Look-ups in named tables: a row name and a column name give one cell, copied from the table.

Table lurufab
columns: veb, tar, tor, zirulis, pakufa, rud, guger, rodok, kir
mip: [81.60, 37.11, 37.35, 36.98, 81.51, 82.67, 82.09, 36.02, 36.95]
zilo: [45.04, 31.10, 31.33, 77.95, 45.00, 44.56, 44.86, 78.94, 78.01]
ges: [16.23, 89.49, 89.01, 44.46, 16.43, 15.37, 15.81, 44.51, 44.44]
seni: [21.93, 78.78, 78.46, 55.57, 22.07, 21.17, 21.57, 56.11, 55.57]

What is the rodok of zilo in lurufab?
78.94
What is the rud of ges in lurufab?
15.37
What is the pakufa of seni in lurufab?
22.07
What is the kir of seni in lurufab?
55.57
What is the guger of zilo in lurufab?
44.86
What is the tor of seni in lurufab?
78.46
What is the kir of zilo in lurufab?
78.01
What is the zirulis of mip in lurufab?
36.98
What is the tar of zilo in lurufab?
31.10
What is the rodok of mip in lurufab?
36.02
What is the pakufa of zilo in lurufab?
45.00
What is the zirulis of ges in lurufab?
44.46

Table dadem
cols = vifi, zun, vasunul, rig, rus, nif, zumepuv, nes
tazuton: [167, 78, 126, 179, 146, 140, 213, 215]
pasokeg: [95, 192, 185, 154, 111, 127, 151, 133]
ribeso: [70, 172, 124, 110, 61, 136, 132, 44]
fufano: [170, 133, 82, 208, 153, 159, 169, 164]

tazuton, nif: 140
fufano, vasunul: 82
tazuton, zun: 78
fufano, zumepuv: 169
ribeso, vasunul: 124
fufano, rig: 208
pasokeg, vifi: 95

dop.tsv
	vad	debuz	rezubos	defoluf	dekade	dozof
bosafu	1.55	1.81	-0.68	1.84	4.16	-0.41
tipeku	7.75	9.75	-2.94	-5.54	7.63	1.63
pem	-6.15	-8.14	4.55	7.11	-6.05	-0.02
kof	0.83	0.63	2.67	0.06	-1.82	2.57
vus	1.57	1.85	-0.69	1.88	4.24	-0.42
nom	0.83	0.63	2.68	0.06	-1.83	2.57
kob	1.55	1.81	-0.68	1.84	4.16	-0.41
bebu	0.83	0.63	2.66	0.06	-1.82	2.56
magev	1.57	1.85	-0.69	1.87	4.24	-0.42
suk	0.83	0.63	2.66	0.06	-1.82	2.56
kirog	1.56	1.83	-0.68	1.86	4.20	-0.41
bubob	0.83	0.63	2.67	0.07	-1.82	2.56
doleni	7.60	9.55	-2.82	-5.40	7.44	1.65
balot	0.83	0.63	2.67	0.06	-1.82	2.56

What is the dozof of bubob in dop?
2.56
What is the vad of bubob in dop?
0.83
What is the debuz of balot in dop?
0.63
What is the debuz of kob in dop?
1.81
What is the debuz of vus in dop?
1.85
What is the debuz of pem in dop?
-8.14
What is the dekade of suk in dop?
-1.82
What is the rezubos of bosafu in dop?
-0.68
What is the debuz of magev in dop?
1.85
What is the dekade of nom in dop?
-1.83
What is the rezubos of kof in dop?
2.67

lataz:
fields: guz, kesokor, fal, zev, fabipur, bomuro, duroro, tob, nobe, tev
vod: [1.713, 1.251, 3.178, -4.471, -6.145, -7.115, -3.457, -1.126, -5.946, -5.438]
pobiv: [1.310, 3.755, -8.259, 6.835, -0.695, 2.315, -7.860, -8.517, 1.964, 3.017]
zem: [-7.790, -7.974, -4.260, -6.079, 2.711, 1.796, 3.469, 1.508, 1.451, 0.548]
supizam: [2.579, -6.882, -2.805, -9.770, 1.501, -0.678, 4.809, 5.449, 1.489, 1.604]

What is the nobe of supizam in lataz?
1.489
What is the zev of supizam in lataz?
-9.770
What is the tev of pobiv in lataz?
3.017
What is the zev of zem in lataz?
-6.079
What is the fabipur of pobiv in lataz?
-0.695
What is the tev of zem in lataz?
0.548
What is the tob of vod in lataz?
-1.126
What is the fal of zem in lataz?
-4.260
What is the duroro of supizam in lataz?
4.809
What is the tev of supizam in lataz?
1.604
What is the kesokor of vod in lataz?
1.251
What is the fal of pobiv in lataz?
-8.259
What is the fal of supizam in lataz?
-2.805
What is the guz of pobiv in lataz?
1.310
What is the fal of vod in lataz?
3.178
What is the fabipur of supizam in lataz?
1.501
What is the zev of vod in lataz?
-4.471
What is the duroro of vod in lataz?
-3.457

fatumo.csv
,fuvina,medi,rosi,fopem,neb
ledo,3.06,2.48,1.34,3.35,3.06
sar,3.34,2.06,3.29,2.59,1.06
veg,3.17,2.50,0.56,3.37,3.45
mik,3.46,3.48,3.24,3.05,1.94
fut,2.68,3.00,1.12,3.67,2.17
faz,8.62,4.19,0.02,-7.37,0.87
mot,3.85,1.21,4.57,2.65,1.05
tis,2.61,1.77,3.99,2.77,2.18
tufasuv,3.51,0.11,4.42,2.33,0.86
sus,4.62,5.66,1.86,4.20,2.66
baf,0.28,1.75,5.06,0.49,2.60

What is the rosi of baf in fatumo?
5.06
What is the rosi of mik in fatumo?
3.24
What is the fuvina of ledo in fatumo?
3.06
What is the medi of fut in fatumo?
3.00
What is the fopem of faz in fatumo?
-7.37
What is the neb of mik in fatumo?
1.94
What is the fopem of tufasuv in fatumo?
2.33
What is the medi of mot in fatumo?
1.21
What is the fuvina of fut in fatumo?
2.68
What is the medi of faz in fatumo?
4.19
What is the fopem of mot in fatumo?
2.65
What is the neb of tis in fatumo?
2.18
What is the rosi of sus in fatumo?
1.86
What is the neb of faz in fatumo?
0.87
What is the fuvina of baf in fatumo?
0.28
What is the fuvina of mot in fatumo?
3.85
What is the fopem of tis in fatumo?
2.77
What is the neb of fut in fatumo?
2.17
What is the fopem of sar in fatumo?
2.59
What is the fopem of baf in fatumo?
0.49
Row with the largest rosi: baf

kur
|  | lemuz | sepusuf | dogol |
|---|---|---|---|
| bikika | 5.37 | 6.37 | 3.12 |
| kifogu | 5.82 | 4.98 | 7.84 |
| manof | 5.38 | 6.35 | 3.17 |
| sel | 5.82 | 4.99 | 7.82 |
| nomul | 5.37 | 6.37 | 3.12 |
| vez | 5.82 | 4.99 | 7.82 |
| vivom | 5.37 | 6.36 | 3.14 |
| ruf | 5.82 | 4.99 | 7.83 |
| rel | 0.83 | 4.43 | 0.10 |
| sezup | 5.82 | 4.99 | 7.83 |
| mil | 5.82 | 4.99 | 7.83 |
| tive | 5.37 | 6.37 | 3.11 |
| zed | 5.38 | 6.37 | 3.12 |

bikika, sepusuf => 6.37
kifogu, lemuz => 5.82
ruf, sepusuf => 4.99
mil, dogol => 7.83
vivom, sepusuf => 6.36
rel, sepusuf => 4.43
sezup, dogol => 7.83
vez, dogol => 7.82
tive, sepusuf => 6.37
zed, sepusuf => 6.37
sel, dogol => 7.82
zed, dogol => 3.12
kifogu, sepusuf => 4.98
sel, lemuz => 5.82
manof, dogol => 3.17
manof, sepusuf => 6.35
tive, lemuz => 5.37
bikika, lemuz => 5.37
ruf, lemuz => 5.82
vivom, lemuz => 5.37
Which row has the largest dogol? kifogu

